In the data rows, the value 128 means zero.
A hidden rule labels the rows of this table. It goes by one to three of the table's principal directions, not those with the most spread.
array([ 92,  80, 131, 114, 102, 181,  91, 162, 112, 156, 170, 111, 174, 107, 181, 172,  87, 120,  79, 175, 161, 164, 125, 133, 171, 134, 186,  68, 133, 181,  90, 118, 146, 130,  74, 184, 109, 155,  90,  77, 176, 129,  60,  53, 167]) Z456
array([ 88, 135, 126, 102, 175, 124, 150, 110,  97, 129, 173,  75, 146, 137, 183,  84, 135, 130, 102, 178, 115, 104,  68, 137,  58, 139, 182, 143, 134, 139, 147, 145, 193, 132, 121, 133, 165, 149, 138, 119, 158, 112,  81,  58, 112]) Z618
array([101, 121, 166, 132, 102, 140, 113, 116, 128, 132, 176, 119, 154, 134, 109, 142, 114, 149,  82, 167, 118, 151, 128, 135, 100, 132, 156, 102, 104, 108, 114,  87, 139, 166, 138, 130, 142, 145, 115, 107, 136, 135, 141, 129, 122]) Z456
array([141, 153, 109, 131, 167, 121, 141, 126, 138, 132,  91, 111, 152, 125,  98, 124, 131, 129, 123, 167, 140, 108, 164, 130, 116, 133, 135, 117, 122, 131, 151, 149, 143, 163, 145, 162, 143, 133, 123, 121, 134, 123, 128, 129, 112]) Z840
array([124, 150, 147, 106, 137, 107, 114, 149, 133,  90, 112, 115, 109, 121, 173,  96, 129, 142, 165, 102, 156, 131, 109, 149,  44, 130, 171, 123, 104, 169, 139, 168, 126, 105, 114, 149, 107,  94, 113,  97, 108, 122,  77,  79,  72]) Z840
array([124, 101, 164, 116,  82, 126,  90, 139, 148,  79, 165, 166, 131, 125, 167, 120, 100, 122, 120,  84, 136, 178, 114, 132, 105, 111, 146, 125, 105, 145, 119, 122, 113, 122, 115, 104,  98, 107, 124,  93, 107, 148,  96, 105, 129]) Z456
array([ 98, 118, 173,  74, 104, 149, 144, 111, 128, 118, 199,  94, 162, 136, 160, 149, 133, 150, 109, 188, 108, 114, 125, 101,  99, 164, 171,  94, 130, 123, 123,  75, 108, 132, 164, 157, 173, 126, 104, 150, 139, 126, 118,  90,  92]) Z456
array([126, 149, 112, 154, 116, 145,  56, 172, 130, 135, 101, 134, 115,  55, 203,  94, 119, 140, 101,  97, 181, 228, 119, 182, 140,  83, 148, 127,  80, 176, 114, 197, 165, 139,  44, 125,  95, 141, 132,  31, 126, 137,  51,  78, 167]) Z456
array([ 92, 126, 172,  67, 132, 130, 147, 127,  98, 126, 188,  62, 126, 139, 204, 120, 109, 121, 127, 146,  91,  53,  69, 109,  89, 186, 135, 128, 146, 153, 137, 116, 117, 103, 107, 133, 209, 158, 139, 140, 137, 106,  84,  82, 122]) Z618
array([108,  87, 159, 145,  24, 167, 104, 148, 130, 149, 213, 114, 118, 117, 114, 155, 104, 134,  84, 122,  89, 170,  71, 122, 133, 128, 153,  99, 108, 118,  81,  86, 107, 136,  75, 106, 126, 179, 129, 129, 132, 147, 137, 161, 163]) Z840
array([152, 130, 109, 148, 133,  93, 195,  94,  89, 124, 125, 103,  84, 154,  58, 119, 133, 118, 156, 130,  44,  80,  83, 105, 105, 100, 101, 138, 154,  97, 120,  79, 111, 114, 134, 122, 129, 168, 137, 216, 135,  83, 177, 200, 115]) Z456
array([184, 172, 107, 159, 147,  72, 115, 141, 151, 109,  64, 168, 112, 130,  59,  98, 137, 127, 166,  85, 130, 132, 163, 141, 103,  79, 128, 139, 118, 134, 141, 155, 126, 130, 155, 146,  75, 103, 125, 143,  89, 125, 152, 192,  85]) Z456
array([131, 131, 166, 113, 134, 125, 114, 124, 143, 157, 118, 126, 177, 139,  95, 149, 136, 139, 119, 154, 150, 125, 180, 129, 141, 137, 151, 112, 122, 125, 142, 115, 125, 150, 157, 170, 146, 127, 109, 118, 119, 129, 147, 126, 112]) Z456
array([147, 133,  81, 184, 143,  97, 114, 116, 123,  91, 109, 167,  80, 115, 124,  93, 107, 126, 151,  64,  90, 125, 101, 138, 146,  62,  79, 190, 146, 101, 118, 125, 154, 123, 120,  65, 101, 114, 172, 130, 137, 113, 149, 171, 140]) Z456
array([137, 138, 107, 129, 159, 111, 154, 121, 133, 105,  95, 127, 116, 135, 130, 109, 141, 125, 152, 140, 138,  97, 138, 129,  67, 164, 112, 118, 123, 128, 159, 168, 117, 131, 119, 142, 135, 125, 135, 134, 123, 130, 127, 120, 130]) Z456
array([107, 155, 145, 117, 103, 175,  82, 139, 145, 177, 165, 144, 172, 122, 135, 158, 143, 127,  61, 166, 171, 169, 162, 131, 150, 167, 135,  84, 111, 117, 130, 138, 121, 134, 135, 132, 141, 122, 117,  91, 102, 176, 137, 107, 166]) Z840
array([164,  80, 198, 155,  89,  86, 153, 116, 144,  82,  98, 135, 101, 147,  65, 158, 115, 125, 197,  62,  95, 119, 132, 133, 161,  73, 129, 153, 117, 123, 121,  78, 101, 139, 149, 116,  93, 126, 130, 152, 117, 106, 154, 202,  87]) Z840
array([129, 149, 104, 125, 142, 118, 141, 115, 127, 102, 141, 155, 136, 138, 132, 107, 140, 125, 118, 160, 137, 137, 147, 115,  66, 157, 125, 108, 121, 122, 150, 142, 122, 123, 143, 127, 110, 115, 121, 138, 112, 143, 135, 109, 123]) Z840
array([124, 128, 155,  99,  95, 131, 185, 130,  91, 112, 138,  54,  55, 112, 155, 143, 138, 160, 182, 118,  68, 108,  59, 111, 109, 123, 125, 130, 134, 135,  93,  77,  90,  88, 107, 127, 148, 148, 117, 198, 136,  75, 119, 144,  86]) Z456
array([ 91, 196, 105, 105, 197, 139, 147,  93, 127, 125, 139, 110, 157, 150, 142,  70, 160, 122,  61, 205, 161, 129, 125, 141,  10, 187, 134, 110,  92, 103, 188, 187, 172, 167, 164, 106, 178, 114, 134,  79, 115, 165, 113,  70, 123]) Z618
array([129, 109,  82, 146, 124, 150,  96, 162, 130, 179, 124, 159, 154, 119, 123, 173, 119, 122, 124, 140, 161, 109, 183, 120, 214, 150, 127,  99, 167, 151,  94, 125, 108, 102, 120, 177,  97, 119, 110, 131, 149, 142, 145, 122, 153]) Z618
array([134,  83,  59, 141, 174, 122, 151, 154, 114,  97,  63, 141,  64, 128, 181, 136, 119, 129, 216,  60, 135,  84,  92, 143, 167,  96, 113, 177, 187, 158,  87, 144, 134,  68, 104, 130,  76,  77, 136, 167, 169, 101, 102, 107, 119]) Z456
array([203,  64, 118, 164,  86, 125, 242, 120, 153,  91,  11, 128,  48, 144,   0, 210, 140, 134, 255,  59,  81, 108, 169,  86, 255,  79,  52, 174, 145,  95,  95,  47,  43, 126, 179,  92,  81, 102, 116, 247, 135,  95, 218, 255,  75]) Z618
array([121, 137, 137, 138, 145, 112, 142, 128, 112,  98, 118,  98,  97, 117, 146, 119, 118, 146, 148, 119, 114, 125,  93, 141,  83, 109, 133, 147, 118, 136, 129, 127, 154, 128, 102, 114, 121, 133, 137, 124, 132, 100, 117, 118, 108]) Z840
array([136, 152, 153, 132,  83, 119, 133, 117, 135,  89, 160, 126,  83, 125, 118,  90, 137, 129, 122,  80,  83, 177,  65, 129,  82,  84, 126, 154,  94, 105, 129, 112, 125, 125, 134,  54, 121, 121, 147, 133,  90, 139, 133, 168, 107]) Z618
array([140, 131, 115, 162, 140,  98, 128, 137, 134,  89, 108, 143, 110, 128, 114, 114, 120, 139, 147, 113, 127, 135, 122, 153,  72,  98, 153, 128, 114, 141, 120, 136, 141, 135, 117, 138,  79, 116, 128, 126, 122, 127, 128, 136, 102]) Z840
array([114, 139,  97, 134,  96, 168,  54, 172, 139, 172, 180, 167, 186, 105, 160, 152,  98, 119,  59, 187, 168, 142, 184, 122, 157, 191, 142,  53, 127, 156, 109, 155, 110, 136,  97, 179, 128, 149, 108,  87, 133, 173, 101,  96, 184]) Z618
array([127, 132,  84, 126, 100, 144, 117, 170, 128, 119, 133, 129,  73, 108, 167, 123, 123, 133, 160,  90, 121, 113,  89, 123, 120, 144, 121, 118, 145, 152,  91, 146,  93,  79,  99, 127, 108, 105, 126, 148, 132, 136, 105, 132, 121]) Z618
array([125, 125, 163,  56, 145, 136, 128, 131, 132, 152, 127, 101, 173, 143, 132, 151, 127, 127, 116, 155, 140, 105, 142, 109, 134, 147, 148, 108, 145, 141, 134, 122, 119, 133, 152, 188, 172, 133,  98, 148, 126, 109, 109, 107, 119]) Z840
array([156, 182, 137, 139, 126, 120, 117, 112, 133, 176, 105, 155, 145, 132,  38, 137, 156, 124,  91, 145, 128, 163, 193, 115, 159, 119,  81, 103, 118,  94, 149, 102, 112, 142, 170, 125, 128, 135, 116, 131,  87, 144, 201, 201, 151]) Z618
array([118,  94, 150, 135,  97, 110, 138, 124, 133,  71, 168, 147, 108, 141, 153, 128, 137, 133, 157, 109, 130, 136,  96, 137,  52, 131, 175, 109, 119, 138, 117, 122, 110,  98, 122, 133,  69, 102, 121, 143, 119, 139, 119, 104,  96]) Z456
array([129, 158, 118, 116, 194,  63, 194, 100,  89,  91, 124,  71,  91, 143, 125,  82, 136, 125, 164, 138,  75,  40,  81, 121,  44, 127, 127, 151, 149, 139, 149, 124, 150, 117, 148, 137, 150, 143, 143, 175, 139,  76, 130, 139,  66]) Z618
array([140, 149, 115, 116, 176, 109, 188, 109,  99, 106,  89,  88, 101, 144, 116, 137, 116, 131, 166, 146,  84,  57, 116, 108, 105, 135,  87, 144, 153, 118, 138, 103, 114, 122, 132, 134, 164, 139, 134, 186, 134,  79, 146, 140, 108]) Z840
array([ 94, 124, 135, 136, 144, 137, 118, 138, 124,  87, 133,  96, 109,  94, 208, 107, 109, 150, 128, 117, 151, 154,  89, 158, 103, 117, 149, 165,  99, 152, 128, 160, 186, 145,  93,  86, 128, 119, 146,  63, 150, 120,  70,  64, 111]) Z618
array([148, 139, 128, 134, 109, 117, 119, 139, 138,  95, 105, 141,  92,  99, 150, 102, 131, 126, 150,  71, 138, 174, 115, 134, 122,  99, 109, 152, 101, 141, 134, 158, 118, 116, 104,  89,  99, 116, 140, 108,  99, 127, 110, 130, 122]) Z618
array([122, 163, 110, 150, 142, 122, 128, 122, 100, 120, 129, 103,  85,  85, 187,  72, 138, 127, 105, 112, 112, 166,  72, 155,  98, 104, 101, 157, 101, 132, 142, 167, 164, 130,  64,  75, 144, 165, 170,  94, 122, 121,  97, 111, 170]) Z840
array([120, 125, 168, 132, 122, 119, 129, 109, 104, 149, 137, 104, 121, 132, 127, 109, 136, 127, 124, 117, 110, 145,  91, 145, 134,  99, 139, 154, 115, 116, 134, 122, 157, 133, 118, 107, 145, 160, 138, 117, 132, 109, 117, 133, 135]) Z840
array([162, 153, 132, 175, 157,  73, 132, 126, 129,  69,  49, 133,  58, 106, 128,  90, 131, 143, 199,  37, 118, 146, 103, 168, 108,  43, 105, 199, 107, 131, 140, 150, 158, 122, 112,  78,  83, 101, 161, 112, 106,  97, 126, 160,  92]) Z456
array([165, 145,  97,  69, 205, 106, 215,  65,  98, 164,  74, 113, 146, 178,  49, 137, 164,  94, 159, 154,  84,  50, 163,  58, 207, 113,  57, 159, 209,  85, 162,  74, 109, 100, 231, 145, 176, 118, 116, 236, 138,  72, 194, 176, 110]) Z456
array([140, 124, 138, 157,  99, 151, 126, 130, 154, 137, 118, 136, 130, 135,  72, 163, 121, 128, 118, 119, 118, 144, 142, 131, 188, 107, 117, 139, 115,  97, 114, 105, 125, 162, 154,  97, 130, 124, 135, 132, 123, 149, 158, 184, 130]) Z840
array([110,  67,  85, 180,  90, 182,  86, 180, 128, 172, 138, 148, 170,  84, 139, 195, 101, 157,  82, 199, 179, 196, 183, 155, 185, 137, 184,  49, 119, 169,  58, 119, 139, 159,  53, 213,  63, 168,  84,  95, 187, 148, 108,  91, 187]) Z840
array([103,  83, 147,  98, 134, 167, 164, 138, 107, 131, 118,  85, 139, 153, 157, 172,  92, 135, 145, 173, 121,  95, 120, 120, 146, 168, 142, 117, 139, 148, 111,  95, 121, 136, 108, 152, 169, 146, 102, 140, 171, 111,  88,  83, 131]) Z456
array([136, 117, 107, 153,  68, 151,  63, 166, 165, 128, 149, 205, 119, 123, 121, 154, 119, 113, 110,  81, 163, 165, 139, 136, 141, 139, 121,  87, 125, 127,  94, 153,  83, 104, 112, 125,  66,  94, 123, 115,  97, 184, 139, 154, 167]) Z840
array([134, 105, 125, 132,  35, 170,  63, 188, 171, 140, 154, 180, 127, 110, 127, 147, 116, 114, 105,  77, 169, 204, 136, 129, 152, 134, 149,  78, 102, 161,  92, 145,  74, 104,  93, 128,  68, 103, 103,  87,  97, 191, 113, 135, 154]) Z618
array([145, 163, 125, 121, 149,  84,  98,  98, 157, 139, 138, 186, 158, 152,  73,  91, 145, 110, 105,  96, 130,  98, 175, 107, 127, 136,  79, 157, 143,  84, 165, 133, 117, 133, 201, 101, 149,  97, 153, 128,  85, 148, 202, 178, 122]) Z618
array([103, 147,  98, 152, 164, 128, 102, 115, 103, 106, 146, 132, 122, 106, 197, 100, 102, 118,  95, 133, 130, 125,  96, 147, 100, 124, 103, 143, 130, 125, 140, 159, 168, 129,  81,  94, 139, 138, 165,  78, 141, 120,  99,  74, 174]) Z840
array([134, 101,  74, 136, 118, 162, 103, 157, 125, 177, 121, 139, 145, 127, 108, 144,  96, 110, 123, 138, 121, 113, 135, 114, 223, 114, 133, 120, 168, 139,  94, 125, 138, 129, 125, 158, 129, 139, 112, 132, 181, 127, 103, 147, 155]) Z618
array([ 79, 155, 159, 108, 125, 166,  58, 165, 145, 156, 173, 115, 189,  87, 236, 127, 141, 159,  60, 207, 221, 169, 156, 177,  64, 216, 204,  65,  69, 166, 138, 222, 156, 165,  79, 189, 157, 149, 114,  42, 121, 174,  44,  17, 154]) Z456
array([107,  94, 115, 131,  87, 166, 104, 178, 144, 119, 158, 132, 146, 114, 166, 158, 101, 148, 121, 169, 162, 147, 139, 131,  94, 179, 186,  71, 112, 169,  98, 146, 117, 133,  81, 177,  98, 132,  95, 109, 150, 155,  83,  80, 131]) Z618
array([143, 122, 152, 131,  95, 126, 111, 135, 148, 124, 123, 159, 121, 138,  98, 151, 126, 126, 142,  84, 129, 140, 147, 126, 160, 111, 117, 126, 127, 121, 111,  99,  90, 114, 154, 118, 105,  97, 120, 133, 102, 143, 157, 163, 114]) Z840
array([182, 170,  22, 193, 191, 103, 142, 162, 118, 150,   5, 135,  99, 102,  71, 118, 121, 111, 166, 131, 149,  96, 185, 144, 162, 116,  84, 118, 137, 163, 134, 192, 131, 135,  91, 173,  85, 144, 128, 127, 141, 110, 134, 170, 141]) Z618
array([141, 163, 114, 165, 143,  91,  99, 137, 128, 104, 117, 137, 112, 100, 148,  81, 130, 123, 126, 107, 139, 140, 114, 163,  65, 106, 142, 125, 102, 149, 147, 186, 151, 132,  86, 134,  99, 139, 151,  87, 109, 129, 103, 119, 132]) Z840
array([121, 107, 105, 126, 109, 164, 128, 144, 146, 119, 125, 122, 112, 105, 155, 128, 127, 134, 120, 107, 132, 167, 104, 135, 174, 104, 132, 148, 121, 132, 100, 131, 138, 142, 125,  96, 129, 112, 132, 115, 149, 145, 101, 125, 133]) Z840
array([134, 132,  69, 104, 205, 123, 202, 106, 125, 118,  78, 107, 138, 150, 114, 118, 159, 129, 154, 184, 137,  79, 150, 111,  98, 156, 128, 130, 154, 124, 153, 149, 139, 137, 169, 165, 143, 110, 115, 178, 155, 114, 132, 106,  98]) Z840
array([153, 139,  77, 137, 134, 120, 112, 147, 150, 108,  96, 148,  97, 110, 112, 109, 122, 122, 145,  67, 123, 137, 111, 127, 148,  72, 112, 155, 145, 132, 111, 144, 132, 116, 137, 112,  95,  90, 138, 133, 125, 125, 131, 163, 113]) Z840
array([152, 177, 141,  94, 138, 105, 159, 125, 110, 126, 115, 107,  96, 132, 129, 129, 158, 132, 162, 138,  96,  91, 122, 109,  85, 147, 106,  99, 145, 132, 142, 119,  84,  85, 137, 164, 145, 131, 118, 196,  94, 107, 137, 156, 116]) Z840
array([132, 107,  82, 165, 138, 146, 138, 144, 119, 155,  92, 134, 114, 117, 124, 154, 121, 128, 153, 125, 140, 110, 154, 128, 219, 137,  97, 152, 149, 131, 108, 134, 135, 124, 116, 116, 115, 132, 136, 135, 161, 126, 139, 141, 148]) Z618
array([ 92,  95, 161, 109, 130, 114, 126, 132, 104, 104, 192, 112, 163, 142, 163, 156,  92, 155, 121, 178, 119,  98, 126, 125,  76, 147, 194,  97, 142, 158,  97,  73, 139, 122, 126, 185, 113, 136,  96, 140, 156, 101, 114,  71,  85]) Z618
array([114,  88, 118, 160,  78, 190, 138, 166, 130, 157, 119, 118, 107, 131, 111, 211, 116, 155, 157, 153, 140, 126, 138, 128, 173, 166, 140,  91, 134, 128,  78, 100,  96, 113,  95, 146, 100, 126, 101, 152, 156, 143, 143, 136, 140]) Z618
array([151, 118, 104, 147,  78, 160,  63, 162, 157, 150, 116, 192, 142, 107, 119, 136, 127, 101, 116,  85, 177, 212, 155, 134, 203,  85, 143, 104, 120, 146, 114, 160, 116, 106, 116, 131,  57,  98, 108,  81, 115, 166, 101, 129, 162]) Z618
Which label does each new row get?
array([142, 111,  93, 136, 156, 127, 144, 133, 110, 194,  96, 127, 150, 142,  71, 150, 131, 120, 125, 158, 123,  97, 164, 116, 195, 133, 113, 122, 167, 127, 115, 113, 136, 132, 133, 175, 132, 162, 113, 167, 159, 111, 160, 165, 156]) >> Z456
array([131, 113, 164, 135, 133, 123, 189,  73, 119, 134, 138,  98, 166, 165,  27, 152, 124, 123, 107, 177,  84, 125, 151,  99, 166,  97, 130, 147, 122,  84, 145,  45, 150, 183, 197, 102, 151, 154, 120, 151, 144, 105, 188, 172,  91]) >> Z618
array([137, 139,  74, 193, 144,  91, 114, 139, 124, 101, 118, 152,  87, 100, 144,  61, 134, 117, 127,  81, 132, 156,  92, 165,  69,  93, 128, 154, 109, 148, 137, 185, 165, 121,  66,  91,  70, 137, 169,  88, 120, 142, 124, 125, 149]) >> Z618
array([183, 183, 118, 139, 156,  96, 142, 127, 143, 119,  25, 148,  90, 117, 105, 119, 167, 121, 206,  80, 157, 110, 185, 128, 154, 126,  68, 149, 122, 126, 171, 179,  86, 100, 151, 123, 114,  90, 137, 141,  80, 120, 148, 163, 104]) >> Z618
array([134, 135,  82, 154, 185, 114, 202,  97,  98, 136,  90,  90, 109, 133,  97, 119, 150, 141, 143, 172,  96,  93, 120, 127, 120, 124, 106, 158, 142, 101, 136, 121, 158, 149, 129, 124, 147, 162, 145, 182, 158,  94, 163, 146, 124]) >> Z456
array([113, 128, 132,  85, 188, 135, 219,  62, 103, 172, 139,  79, 188, 171,  71, 147, 163, 127,  93, 236,  96,  80, 171,  81, 162, 166, 109, 136, 159,  83, 162,  61, 146, 164, 212, 138, 208, 157, 118, 190, 157, 108, 191, 132, 117]) >> Z618
array([170, 202,  86, 198, 162, 101,  81, 130, 146, 149,  41, 177,  95,  97,  94,  69, 159, 105, 126,  50, 167, 181, 155, 175, 170,  65,  69, 181,  96, 113, 166, 210, 161, 135, 123,  59,  93, 104, 175,  56,  81, 156, 148, 174, 159]) >> Z618
array([146, 155, 122, 126, 114, 101,  89, 131, 124, 159, 144, 158, 139, 117, 107,  94, 131, 111,  99, 114, 118, 140, 152, 119, 141, 122, 104, 110, 131, 135, 132, 126, 109, 120, 131, 141, 131, 148, 128, 116, 108, 135, 145, 164, 152]) >> Z840
array([150, 213, 122, 123, 219,  76, 147, 105, 104, 169,  73,  95, 135, 143,  83,  77, 154, 115, 116, 157, 110,  68, 145, 138,  89, 137,  89, 145, 133, 117, 188, 164, 164, 150, 150, 145, 192, 162, 150, 134, 106, 107, 150, 167, 134]) >> Z456
array([130, 138, 119, 107, 155,  99, 151, 127, 129,  82, 133, 132, 109, 160, 159, 105, 125, 117, 177, 120, 114,  45, 108, 113,  44, 180, 125, 132, 149, 136, 155, 155, 102,  93, 135, 136, 143, 103, 141, 164, 113, 128, 115, 108,  99]) >> Z456
array([162, 143, 104, 120, 114, 121, 126, 114, 147, 135, 127, 175, 149, 151,  45, 134, 139, 109, 118, 133, 116, 137, 168,  96, 153, 104, 120, 100, 146, 101, 123, 101,  96, 128, 201, 149, 101, 102, 100, 170, 113, 138, 168, 190, 109]) >> Z456
array([125,  78, 114, 152,  47, 182, 129, 113, 143, 185, 202, 195, 185, 168,  36, 209, 135, 113,  73, 191, 119, 152, 197,  80, 223, 167, 123,  64, 152,  75,  89,  39,  68, 128, 183, 136,  99, 133,  95, 182, 135, 184, 220, 179, 169]) >> Z618
array([114, 158, 104,  92, 144, 133, 133, 126, 135, 142, 152, 121, 139, 147, 125, 102, 136, 115, 107, 148, 128,  82, 125, 100,  82, 189, 112, 115, 141, 121, 152, 149, 111, 118, 154, 126, 172, 115, 130, 133, 117, 148, 139, 121, 120]) >> Z618
array([127, 100,  99, 106, 140, 148, 159, 141, 105, 150, 110, 112, 135, 135, 132, 165, 121, 129, 147, 174, 126,  98, 149, 104, 150, 158, 128,  86, 166, 154, 109, 100, 101, 103, 112, 192, 127, 139,  92, 166, 164, 109, 121, 107, 142]) >> Z456
array([125, 138, 104, 113, 189, 117, 147, 119, 108, 180, 108, 108, 151, 151, 107, 135, 137, 128, 128, 174, 114,  45, 157, 118, 155, 163, 107, 126, 178, 122, 134, 116, 138, 130, 156, 178, 183, 145, 128, 166, 158, 112, 153, 144, 141]) >> Z456
array([104, 122, 120, 107, 124, 143,  91, 142, 119, 117, 172, 139, 127, 131, 184, 120,  91, 121, 106, 115, 115, 116,  88, 124, 122, 130, 128, 128, 152, 138, 107, 120, 137, 108, 115, 117, 142, 116, 132, 114, 142, 131,  91, 100, 148]) >> Z456
array([145, 169,  99, 125, 161, 123, 167, 111, 122, 143,  84, 100,  90, 132, 116,  90, 155, 108, 153, 113, 107,  79, 107, 118, 138, 150,  66, 171, 133, 101, 167, 174, 125, 127, 139,  84, 188, 139, 165, 150, 119, 123, 135, 165, 136]) >> Z618
array([127, 144, 159,  92, 178,  84, 160, 122, 123,  76, 105,  92, 113, 155, 146, 104, 139, 137, 172, 121, 127,  85,  87, 146,   0, 124, 178, 122, 125, 154, 154, 147, 134, 109, 128, 172, 122, 102, 118, 145, 108, 100, 100,  88,  66]) >> Z840
array([160, 169, 126, 120, 144,  98, 103, 125, 158, 108,  98, 192, 137, 131, 117, 121, 159, 114, 130,  98, 171, 146, 183, 128,  91, 135,  99, 107, 122, 125, 161, 163,  89, 103, 150, 140,  89,  80, 128, 126,  59, 156, 163, 133, 136]) >> Z840
array([142, 167, 117, 177, 132, 100,  67, 118, 139, 146, 116, 177, 111, 114, 118,  69, 138, 102, 124,  39, 136, 149, 129, 152, 184,  71,  87, 194, 124, 108, 152, 160, 155, 112, 143,  47, 114,  97, 180,  60,  99, 151, 151, 160, 141]) >> Z618
array([140, 118, 117, 124, 104, 173,  87, 167, 160, 170,  86, 153, 148, 111, 117, 181, 137, 136, 139, 119, 191, 163, 182, 129, 206, 131, 137,  99, 133, 139, 109, 151, 105, 116, 128, 169,  97,  94,  96, 113, 125, 147, 125, 123, 142]) >> Z840
array([119, 107, 121, 166, 106, 136,  67, 179, 137, 114, 124, 151, 122,  92, 177, 149, 104, 149, 148, 105, 176, 165, 136, 167, 136, 103, 185, 105, 119, 179,  89, 153, 147, 111,  80, 165,  50, 103, 110,  76, 146, 135,  80,  86, 120]) >> Z618
array([152, 151, 148, 130, 143,  74, 151,  77, 119, 128, 118, 127,  82, 142,  79,  88, 156, 112, 152,  37,  64,  94,  87, 114, 161,  65,  54, 218, 153,  72, 148,  93, 125, 106, 175,  45, 160, 121, 183, 170,  94,  97, 205, 213, 114]) >> Z840
array([135, 112, 137, 116, 113, 110, 157, 134, 118,  97, 134, 121,  99, 125, 144, 136, 137, 145, 171, 115, 109, 126, 116, 118, 106, 120, 146, 124, 137, 149, 107,  95, 103,  93, 127, 145,  95, 116, 111, 174, 126, 109, 130, 127,  89]) >> Z618
array([147, 123, 127, 135, 190, 116, 203, 111, 134, 125,  46,  92, 133, 165,  73, 155, 142, 136, 198, 159, 130,  52, 167, 126, 155, 144, 129, 164, 140, 115, 156, 132, 144, 158, 182, 147, 152, 117, 125, 173, 151, 105, 145, 148,  71]) >> Z618
array([164, 136, 125, 124, 161,  90, 133, 103, 139, 154,  86, 158, 139, 147,  74, 114, 146,  89, 139,  77, 125,  86, 166, 109, 195, 117,  57, 174, 158, 103, 165, 139, 113, 123, 167, 105, 152, 125, 160, 145, 100, 124, 186, 185, 150]) >> Z840
array([131, 156, 147, 124, 119, 123, 103, 122, 151, 108, 134, 149, 133, 110, 148,  91, 156, 138, 107, 107, 152, 202, 128, 148,  99,  97, 148, 144,  87, 122, 146, 155, 148, 142, 143,  96, 113, 104, 134,  92,  93, 152, 114, 113, 114]) >> Z456
array([108, 108,  83, 171,  81, 147, 102, 132, 139, 133, 201, 163, 124, 114, 128, 101, 132, 119,  70, 123, 121, 174,  95, 134, 116, 128, 141, 120, 117, 112, 103, 135, 140, 134, 106,  85,  96, 139, 150, 108, 137, 177, 144, 139, 166]) >> Z618
array([138, 146, 101, 131, 171, 103, 108, 124, 129, 128, 109, 146, 141, 129, 138,  88, 122, 106, 125, 113, 136, 106, 131, 139, 137, 112, 122, 155, 140, 133, 147, 172, 159, 136, 141, 129, 137, 123, 146, 109, 133, 125, 104, 124, 132]) >> Z456
array([130, 167, 105, 140, 152, 151, 142, 119, 122, 157, 100, 111, 134, 128, 100, 115, 139, 125,  93, 170, 127, 152, 136, 138, 136, 126, 114, 126, 107, 108, 143, 142, 153, 166, 136, 112, 157, 147, 129, 115, 131, 140, 126, 140, 147]) >> Z456
